(in the rows, 128 means zero)
Turns in one plane each, and the order they were made in; the first pair answered
A:
[149 138 139 138 118 114 109 158 135 139 135 121 152 129 145] -> [152 136 139 133 111 111 122 125 142 137 123 114 158 133 150]
[131 132 131 119 116 125 134 119 136 136 109 150 137 133 135] -> [132 125 121 149 131 122 143 127 135 116 145 119 122 135 129]
[133 118 144 105 105 137 129 110 132 150  82 145 122 112 134] -> [134 105 127 158 132 130 145 121 133 113 147  90  94 117 125]
[104  94 153 114 134 122 126 131 118 136 112 129 107 123 130] -> [105  90 148 124 135 120 136 117 121 128 118 114 105 127 131]
Z:
[109 117 132 135 148 126 124 150 121 112 133 115  94 115 129] -> [116 119 129 141 144 123 140 119 128 102 135  99  99 125 132]
[120 147 111 127  95 110 123 128 107 110 153 130 114 120 137] -> [123 147 112 125  91 108 128 118 110 110 149 131 119 123 139]
[154 159 110 131 129 113 144 130 143 106 154 137 161 169 144] -> [153 164 115 115 123 116 138 127 143 118 135 153 168 167 147]
E:
[126 120 122 108 121 145  81 190 123 127 116 163 116 105 120] -> [122  87 123 109 104 142 122  86 144 111  89 100 103 101 124]
[141 131 139 123 129 119 142 156 118 124 108 108 127 126 150] -> [140 129 139 122 127 119 144 149 119 123 107 104 125 125 150]
[136 124 122 132 128 133 139  97 136 127 121 128 132 146 137] -> [140 138 117 142 138 131 129 134 129 126 142 142 136 151 136]
[124 149 118 140 102 140 150 123 119 142  94 131 150 114 123] -> [131 151 108 161 111 136 159 122 121 126 119 114 148 124 122]
T:
[113 106 124 134 120 115 129 126 123 125 123  95 104 130 130] -> [122 115 118 143 123 110 134 125 124 118 135  94 110 140 133]
[144 141 119 172 143 111 114 160 143 105 181 112 133 156 121] -> [160 164 119 154 130 108 121 132 148 113 160 137 163 173 134]
[140 136 152 112  96 140 110 155 140 124 125 133 114 129 135] -> [138 133 150 117  99 141 109 161 138 122 132 126 109 127 132]
Now pairs of rows:
(two turns a pair)
[115 124 139 133 114 116 122 142 115 144 121 150 122 132 132] -> [110 110 142 132 112 118 128 126 119 142 115 134 113 126 130] -> Z then E
[132 147 141 108 138 116 129  92 133 136  87 186 168 135 112] -> [146 166 123 145 161 110 127 134 127 119 143 184 169 153 110] -> E then E
[119 108 132 121 112 129 130 103 135 139 121 108 112 115 134] -> [115 104 132 127 119 132 123 120 130 138 131 105 104 109 129] -> Z then T
[107 104 124 158 149 132 106 189 114 127 139  94  93 105 119] -> [150 141 103 177 140 111 151 106 134 100 156  79 136 154 142] -> T then Z
[128 132 135 110 127 140 103 161 118 140 139 146 125 111 122] -> [120 110 134 124 130 141 117 139 122 126 150 105 104 102 116] -> E then A
[127 109 153 110 117 135 146 110 136 141 105 140 111  99 104] -> [135 130 149 113 127 133 129 156 127 147 122 172 123 107 105] -> E then A
[140  92 105 146 145 124 136 109 130  78 158  98 114 142 142] -> [157 130 102 137 147 121 117 155 121  93 163 156 144 159 149] -> Z then E
[113 128 121  91 117 136 114 130 127 148 108 126 153 139 157] -> [112 129 112 118 135 135 106 171 119 136 149 116 140 140 148] -> E then A
[ 94 102 151 126 102 128 135  86 110 126  96 110 115 138 141] -> [ 90 107 157 112 101 133 116 119 102 142  86 139 118 132 140] -> A then A
[130 113 172 113 139 162 122 142 119 141 107 147 129 108 138] -> [143 125 156 151 157 154 130 162 118 118 160 130 128 125 137] -> E then E
[115 115 120 135 137 121 121 139 142 117 147  90  98 108 113] -> [108 117 130 113 131 127 103 158 137 136 123 118 101  99 113] -> A then T
[130 133 129  95 116 125 137  90 128 149  96 154 146 128 140] -> [123 111 121 123 126 123 154  70 133 125 122 100 119 123 133] -> Z then E
[126 125 147  98 146 116 131 101 117 161  99 166 138  89 102] -> [129 134 136 128 170 114 118 159 106 151 148 166 128  92  94] -> E then A
[ 91  78 129 139 129 133 140  70 120 138  98  82  73 107 111] -> [ 85 102 135 120 141 140  90 177  98 168 101 155  82  99 107] -> T then A
[ 99  89 132 118 114 117 113  97 142 133  93 115 121  96 131] -> [104  87 120 149 126 113 123 103 142 113 130  87 112 103 128] -> A then Z
[136 100 103 124 115 137 156  98 150 128 139 106 128 146 135] -> [131  95 108 113 110 140 153  94 149 135 123 113 128 141 136] -> T then T
[161 207  89 125 141 112 138 138 101 122 129 120 172 171 118] -> [162 204  88 128 141 111 144 126 104 116 131 110 170 173 118] -> Z then A
[118 138 128 130 149 138 104 179 114 151 130 140 112 108 122] -> [124 129 118 158 156 131 125 152 121 126 159  97 101 115 120] -> A then A
[136 141 133 100 128 121 127 115 132 135 113 150 149 128 136] -> [115 119 137 108 139 129 113 154 123 136 126 139 119 106 125] -> T then Z
[130 132 124 104 114 136 118 130 124 133 112 148 128 130 130] -> [126 115 120 124 119 135 135 109 128 116 128 108 110 126 126] -> T then E
[127 160 110 127 141 117 127 138 144 140 162 142 145 144 116] -> [118 138 109 136 140 118 142 108 150 129 163 104 125 136 111] -> E then A
[161 164 105 128 126 122 155 101 151 107 136 140 158 155 147] -> [150 168 113 114 131 130 125 163 137 127 132 178 156 142 140] -> E then Z
[114 107 114 151 142 136 138 141 137 103 140 106 109 117 117] -> [106 108 127 124 134 143 119 163 131 125 111 140 114 105 118] -> A then T
[120 122 126 140 143 127 117 163 135 125 137 134 129 123 134] -> [115 111 137 116 126 128 126 120 141 133  99 130 131 116 138] -> A then T
[142 133 125 144 106 128 133 103 127 117 147 127 105 138 134] -> [141 138 134 123  98 131 123 103 124 132 122 151 116 135 137] -> T then Z
[110 118 127 110 131 128  93 190 111 152 127 162 109 105 119] -> [133 114 102 164 140 113 146 114 132 102 177  83 106 132 124] -> Z then Z
[139 151 135 116 148 129 127 109 124 138 140 137 157 137 117] -> [133 141 140 109 142 130 132  95 126 140 126 128 152 130 117] -> Z then E
[129 128 143 146 143 121 132 157 129 129 157 112 122 118 136] -> [145 141 140 140 131 115 148 111 141 125 144 112 144 134 146] -> Z then T
[107  92 140 122 128 125 135  95 115 117 105  97 110 107 142] -> [115 108 126 152 152 121 122 156 105 106 157 103 106 117 137] -> A then T
[128 151 118 128 113 119 165 105 154 100 111 123 148 130 130] -> [129 167 119 119 115 121 146 142 147 112 111 157 158 132 131] -> E then T
[134 133 129 150 123 157 111 179  93 111 169 108  94 115 104] -> [125 106 144 120  94 159 138  85 110 116 110  80  92 103 109] -> E then A
[120 110 111 167 139 125 128 128 133  95 173 101 100 124 128] -> [132 151 121 123 124 126  98 163 125 132 135 188 143 134 141] -> T then A
[161 149 119 143 134 110 111 168 116 110 161 129 128 157 127] -> [149 115 125 142 123 111 138  99 129  99 139  75 107 145 125] -> E then A
[144 159 130 117 130 119 141  82 123 143  94 157 158 141 125] -> [151 168 126 123 136 117 137  98 119 140 108 166 164 148 127] -> E then Z
[130 104 133  90 114 131 149 121 161 133 101 157 124 114  99] -> [122  87 129 111 125 132 154 126 160 120 123 125 101 106  91] -> T then A
[120 118 142 110 112 128 132 116 130 131 110 141 132 121 140] -> [113 104 139 129 122 129 135 122 129 119 130 114 113 113 132] -> T then A
[117 110 130 145 134 124 110 163 124 122 168 113 105 115 113] -> [119 124 144  99 111 128  97 151 123 153 112 163 131 115 123] -> T then E
[168 138 120 146 142 121 139 103 132 116 135 149 122 141 128] -> [155 134 132 121 137 129 119 127 125 138 107 177 119 125 126] -> E then T
[143 148 132 118 124 148 133 164 117 147 147 140 143 123 114] -> [127 124 143 100 113 154 136 140 120 156 117 129 130 105 111] -> E then Z
[100 115 115 158 145 129 101 176 122 121 112 137 100 100 109] -> [100 118 119 146 142 130  97 176 122 129  99 150 106  99 110] -> Z then E
[126 126 114 128 119 108 143 161 134 107 170 126 135 110 141] -> [137 142 115 111 106 105 146 137 139 116 146 149 160 121 150] -> T then T
[100 132 128 126 146 136 111 178 107 133 137 131 100 107 119] -> [ 95 110 127 133 142 136 132 133 117 121 133  92  86 102 117] -> E then T
[120 116 154 141 122 125 121  78 144 107 122  88 142 108 105] -> [130 144 144 160 146 122  96 160 129 107 167 121 150 120 102] -> T then E
[158 157 122 137 137 107 135 113 116 111 136 136 167 158 134] -> [148 156 130 120 136 113 113 148 107 127 124 165 165 145 130] -> Z then Z
[130 145 113 161 138 125 122 161 124 118 127 134 127 139 127] -> [127 140 125 130 117 128 125 123 130 132  82 147 137 133 134] -> T then E
[132 132 124 137 122 123 126 115 140 126 147 119 107 136 138] -> [132 137 125 137 125 123 117 138 135 131 151 132 107 134 137] -> E then Z
[126 132 125 115 139 134 106 172 110 144 134 172 126 113 122] -> [136 134 128  94 116 129 129  96 125 146  95 165 144 122 135] -> Z then A
[107 127 117 127 118 134 131 135 128 138 104 120 119 109 128] -> [110 126 111 141 126 132 135 139 129 128 122 108 114 111 125] -> Z then E
[122 138 116 173 143 114  99 176 114 108 164 123 138 138 110] -> [143 168 118 145 122 106 106 136 122 120 127 162 181 160 127] -> T then T
[111  91 143 122 114 153 138  97 137 129 123  74 102  93 126] -> [104  89 142 129 125 156 126 134 128 130 139  79  91  87 121] -> A then E
[118 134 155  86 119 135  64 161 125 165  85 163 134 117 126] -> [109 112 139 139 150 133  70 196 121 134 153 106  94 109 111] -> E then A
[104 103 140 108 130 141  98 171 119 142 102 137  98  90 111] -> [111 106 144  88 111 140 114 113 130 146  68 136 115  98 120] -> Z then A
[134 191 120  89 109 121 110 155 106 150 132 178 145 133 143] -> [132 184 108 125 131 120 111 184 102 130 181 148 124 133 135] -> A then A
[152 155 157 102  91 126 131 144 136 140  71 184 168 133 121] -> [139 135 139 166 135 128 123 220 123 108 161 133 120 122  99] -> Z then Z
[148 163 101 154 160 123 103 188 133 121 166 163 167 152 123] -> [103 115 135  99 139 145  81 185 128 159  88 170 133  98 112] -> E then Z
[125 103 145 112 125 138 127 117 116 123  99 108 122 107 132] -> [133 111 131 144 142 131 131 137 114 104 143  93 117 119 130] -> A then T
[135 127 125 128 127 121 145  83 139 122 123 116 135 133 133] -> [137 143 118 143 146 121 123 153 125 123 159 140 135 137 128] -> A then T
[124 135 160  87 114 122 131 112 121 156  97 141 148 120 130] -> [122 139 149 119 141 122 114 183 109 145 150 139 133 118 120] -> A then E
[136 145 119 143 125 123 119 152 129 120 162 135 132 141 129] -> [140 141 117 146 121 121 133 122 135 111 160 119 133 147 132] -> A then A
[147 137 112 159 135 119 158 104 145  99 168 110 139 160 137] -> [137 135 132 105 105 128 149  74 149 131  95 148 154 147 144] -> T then T
[111 106 160 147 136 141 151 100 120 110 121 110 125 109 109] -> [106 115 168 125 135 147 127 140 110 133 105 150 131 101 109] -> E then E
[122 133 152  94 126 144 124  87 145 153 103 122 131  98 112] -> [129 129 139 131 141 137 141  81 148 125 147  83 119 108 108] -> A then Z
[100 113 134 111 119 139 136 107 136 138  95 115 110 109 120] -> [106 136 127 122 135 138 114 177 123 142 125 149 118 117 118] -> E then E
[154 117 157  99 112 124 110  95 153 147  87 141 149 120 109] -> [171 126 132 158 140 112 130 106 155 106 164  98 141 142 106] -> A then T
[144 110 128 110 140 107 115 124 138 159 121 198 157 151 136] -> [115  75 137 112 148 118 102 153 131 164 121 174 117 118 121] -> T then T
[138 143 131 116 142 122 130 140 122 130 127 157 147 121 144] -> [129 132 131 125 150 127 123 159 118 127 139 145 130 111 136] -> T then Z
[108 131 125  78 125 110 120  90 145 112 112 136 131 122 129] -> [127 150 110 103 134 101 128  93 147  95 146 132 142 144 133] -> E then T
[129 119 102 167 148 115 135 134 111 104 167  72 101 145 134] -> [118 133 116 130 146 125  91 204  93 141 138 142 113 131 132] -> E then T
[133 103 138  93 126 128 106  97 113 116 118 166 105  91 151] -> [143 123 125 121 146 123  97 143 105 104 165 174 108 104 149] -> E then E
[129 130 125 131 108 110 115 146 133 124 159 129 125 124 118] -> [136 139 127 118  97 108 120 124 137 128 141 142 140 132 125] -> T then A
[144 118 132 133 131 133 124 170  98 111 169 143 127 127 115] -> [162 133 125 138 127 125 141 136 107 101 172 141 147 147 124] -> T then Z
[126 107 108 150 138 120 136 106 137 121 143  86 109 135 122] -> [126 108 118 124 122 123 138  81 140 135 106 101 121 132 129] -> Z then T
[122  90 126 116  99 143 140 139 131 168 108 154 149 113 128] -> [132  91 118 129  97 135 163  96 141 151 117 127 154 126 131] -> E then Z
[155 142 113 147 116  92 122  98 150 103 119 146 151 153 147] -> [131 127 131 115 112 106  91 143 138 131  87 176 138 125 139] -> T then Z
[148 138 139 130 147 123  99 166 122 142 131 129 135 126 152] -> [154 143 143 113 131 121 110 123 131 145 103 134 150 132 160] -> Z then A
[116 132 108 127 107 121 143  89 135 108 164 148 151 124 151] -> [112 128 105 141 119 122 138 117 130 103 186 141 139 120 146] -> Z then A
[132 125 122 163 151 118 122 167 128 107 178 111 125 136 126] -> [141 122 122 158 135 113 149  96 143  99 157  89 135 145 135] -> A then A
[123 120 108 167 129 144 151 119 130  92 131  85 103 112 103] -> [129 126 115 143 110 144 159  79 138 101  95  97 121 117 111] -> Z then T
[140 146 133 113 143 146 129 151 165 109 147 163 140 130 128] -> [141 136 129 124 142 144 150 113 174  94 152 130 135 133 129] -> E then E
[161 138 122 165 163 123 125 153 119  80 172 126 127 125 120] -> [153 112 135 139 136 125 151  65 136  82 120  98 125 115 126] -> E then A
[161 153 126 149 149 109 112 167 127 125 174 150 145 148 127] -> [118  99 158  94 124 130  98 141 129 160  91 145 112  96 117] -> E then T
[ 91 126 156  92 133 108  96 166 120 149 104 153 134  91 125] -> [ 85 109 148 121 149 108 102 179 118 130 140 115 109  84 116] -> E then A
[133 126 140 105 114 124 123 120 126 145  94 145 138 127 134] -> [145 128 122 145 129 115 146 105 132 114 143 104 132 144 133] -> A then T
[ 95 132 143 117 122 147 125 112 113 111 134 137 103 104 133] -> [109 145 132 138 130 140 134 110 116  96 162 129 111 122 136] -> E then T
[111 116 133 127 122 133 123 144 132 127 122 117 115 117 121] -> [111 116 134 121 118 134 125 133 134 129 114 118 116 117 122] -> A then Z
[114 102 118 142 149 123 121 166 114 149 124 104 109 121 109] -> [139 121 104 159 146 110 150 117 126 129 139  89 133 152 121] -> T then Z
[144 169 123 126 141 125 118 138 115 117 141 166 167 121 129] -> [131 156 128 126 147 130 106 165 109 121 144 164 151 106 121] -> T then Z
[157 136 122 142 132 122 145 110 114 142 135 151 152 152 149] -> [155 130 117 159 142 121 148 122 112 131 157 132 140 149 144] -> E then A
[126 132 126 113 130 122 122 144 134 143 123 150 145 121 131] -> [119 121 126 120 135 123 120 157 132 140 133 138 131 114 125] -> T then T
[135 151  99 163 134  93 146 118 120 109 167 133 152 165 129] -> [132 155 101 160 139  94 135 142 116 115 170 147 151 163 127] -> T then A
[114 151  88 137 124 121 118 146 140 116 165 129 148 120  78] -> [121 152  90 120 105 118 134  90 150 118 134 127 163 127  87] -> A then E
[120 134 121  89 139 127 128 112 120 125 120 141 168 129 136] -> [110 111 116 117 152 129 137 111 121 106 148  95 140 121 126] -> T then A
[125 139 122 130 121 122 111 149 123 126 140 154 146 142 136] -> [122 129 129 117 106 122 124 101 132 127 110 142 147 139 140] -> A then T
[119 132 133 103 106 124 120 137 135 149 100 144 119 129 118] -> [127 127 127 118 107 117 143  97 145 132 110 112 118 137 121] -> A then Z
[110 110 137 121 141 138 122 149 121 132 122 116 112 100 119] -> [120 125 141 100 126 136 124 125 126 142  94 141 136 111 129] -> T then A
[129 134 136 129 135 135 112 157 137 136 120 119 108 137 112] -> [128 126 138 121 125 136 123 124 144 136 101 109 109 134 115] -> A then T
[140 113 139 128 114 125 146  68 131 157  98 125 142 145 150] -> [112  78 147 132 124 137 132  98 123 159 103 102 102 113 135] -> T then T
[119 112 132 107 120 156 116  96 128 135 143  88 118 100 103] -> [137 133 117 130 130 148 126  98 129 118 175  86 132 123 107] -> E then Z
[157 165 108 158 131 125 137 122 139 112 170 120 144 142 138] -> [155 174 123 118 112 128 124 114 139 138 122 162 163 138 145] -> Z then Z
[107 126 138 107 104 125 103 167 112 154 144 152 131 130 126] -> [112 121 125 142 119 120 120 160 115 129 185 114 118 138 123] -> T then Z
[147 154 115 115 117 116 133 111 129 137 115 149 156 149 139] -> [134 123 108 151 135 117 143 114 130 112 154  91 118 136 126] -> T then A
[152 121  94 189 145 134 140 119 140  85 177  79 102 149 123] -> [160 167 105 142 137 138  93 195 122 131 144 187 144 155 132] -> T then A
[111  92 136 144 135 147 129 146 137 123 154  78  85 100 123] -> [109 109 146 113 127 153  99 189 126 152 127 139 103  95 127] -> Z then A
[132 117 134 132 152 132 101 149 138 129 141  94 114 104 131] -> [136 115 134 134 145 131 114 115 145 123 134  79 118 108 134] -> A then A
[119 107 131 144 131 132 141 194 125 147 116 120 145 119 155] -> [135 125 123 155 134 124 150 186 129 139 130 122 161 137 162] -> T then T
[122 132 129 119 117 123 122  89 132 137 121 114 121 131 128] -> [128 143 119 142 135 119 113 133 124 128 161 119 119 138 124] -> A then T
[127 134 126 140 142 129 107 183 113 126 145 150 124 129 118] -> [143 154 121 137 136 122 114 164 116 126 142 163 147 146 127] -> T then T
[ 91  74 138  97 123 145 105 107 145 142  77 137  94  99 140] -> [127  97 112 142 128 127 148  48 162 101 124  97 115 140 151] -> E then Z
[135 162 133 170 116 109 122 162 127  98 195 114 142 144 114] -> [113 150 166  93  80 124  98 148 125 151  95 169 153 114 120] -> A then T
[126 116 143 135 130 140 121 127 121 130 126 113  89 113 117] -> [135 130 138 146 138 137 116 148 116 126 146 124  95 123 117] -> Z then E
[127 126 138 123 131 140  98 177 118 139 122 157 125 114 123] -> [140 121 120 166 143 130 131 139 128 103 167 100 116 131 122] -> E then E
[128 131 118 170 134 107 145  89 157 108 140 101 134 149 144] -> [112 119 140 120 113 118 128  80 156 141  77 133 137 127 146] -> Z then T
[112 138 103 181 139 154 119 155 129 106 186  82 142 136 140] -> [128 156 115 129 100 150 136  69 145 128 109 116 187 150 161] -> Z then Z
[133 144 133  92 133 131 127  76 138 153 127 146 159 156 148] -> [113 133 141  86 146 141  95 149 122 169 132 165 137 132 134] -> A then E
[141 157 117 120 115 123 128 117 126 129 129 160 169 139 123] -> [143 154 112 130 117 119 139 102 129 119 140 143 167 144 124] -> A then Z
[115 130 107 146 137 117 141 128 135 127 134 100 124 154 116] -> [113 135 109 142 140 119 126 160 127 136 136 120 124 149 114] -> E then Z
[113 120 130 129 137 137 119 157 126 132 129 125 116 116 123] -> [113 121 132 123 135 138 118 156 126 135 123 129 120 116 123] -> Z then E
[105 110 135 130 129 123 124 130 128 124 125 117 105 104 121] -> [105 115 139 121 127 125 116 138 125 131 117 131 110 103 122] -> Z then A
[108 160 130 108 138 163 128 139 126 158 107 160 163 130 129] -> [123 167 112 151 157 153 146 140 130 128 162 126 159 149 128] -> E then E
[122 123 139 134 123 133 121 107 119 138 137 109 118 135 124] -> [128 135 142 120 117 133 115 112 118 148 125 132 132 139 129] -> E then A
[116 126 122 119 145 114 122 128 120 170 120 133 134 110 129] -> [115 119 117 136 153 112 128 131 121 158 141 112 124 111 125] -> T then Z
[136 109 132 117 123 120 143  80 140 127  95 141 139 134 126] -> [140 131 130 118 136 121 116 149 125 139 114 182 148 137 124] -> E then E
[169 131 106 141 121 109 147  79 139 105 127 107 152 163 140] -> [165 151 117 111 121 115 106 149 121 137 107 176 165 155 140] -> E then T
[117 108 132 115 125 135 127 106 130 133 100 111 130 119 130] -> [111 107 128 129 140 137 111 153 120 132 126 114 119 113 123] -> A then E
[142 148 104 155 146 128 116 155 125 112 170 136 152 136 124] -> [151 156 110 131 124 126 129 101 134 121 130 149 177 146 136] -> Z then T
[136 137  98 128 137 117 147 128 123 109 167 106 118 114 136] -> [124 123 114  93 116 125 144  97 128 128 115 114 117  99 138] -> E then E
[126 112 126 135 141 146 118 148 107 118 149 130 102  88 121] -> [142 137 131 103 119 142 121 115 113 136 108 170 140 104 137] -> T then A
[158 110 109 139 134 140 110 107 127 113 136 129 135 136 136] -> [155 112 115 123 128 144 100 117 123 125 117 151 140 132 138] -> Z then Z
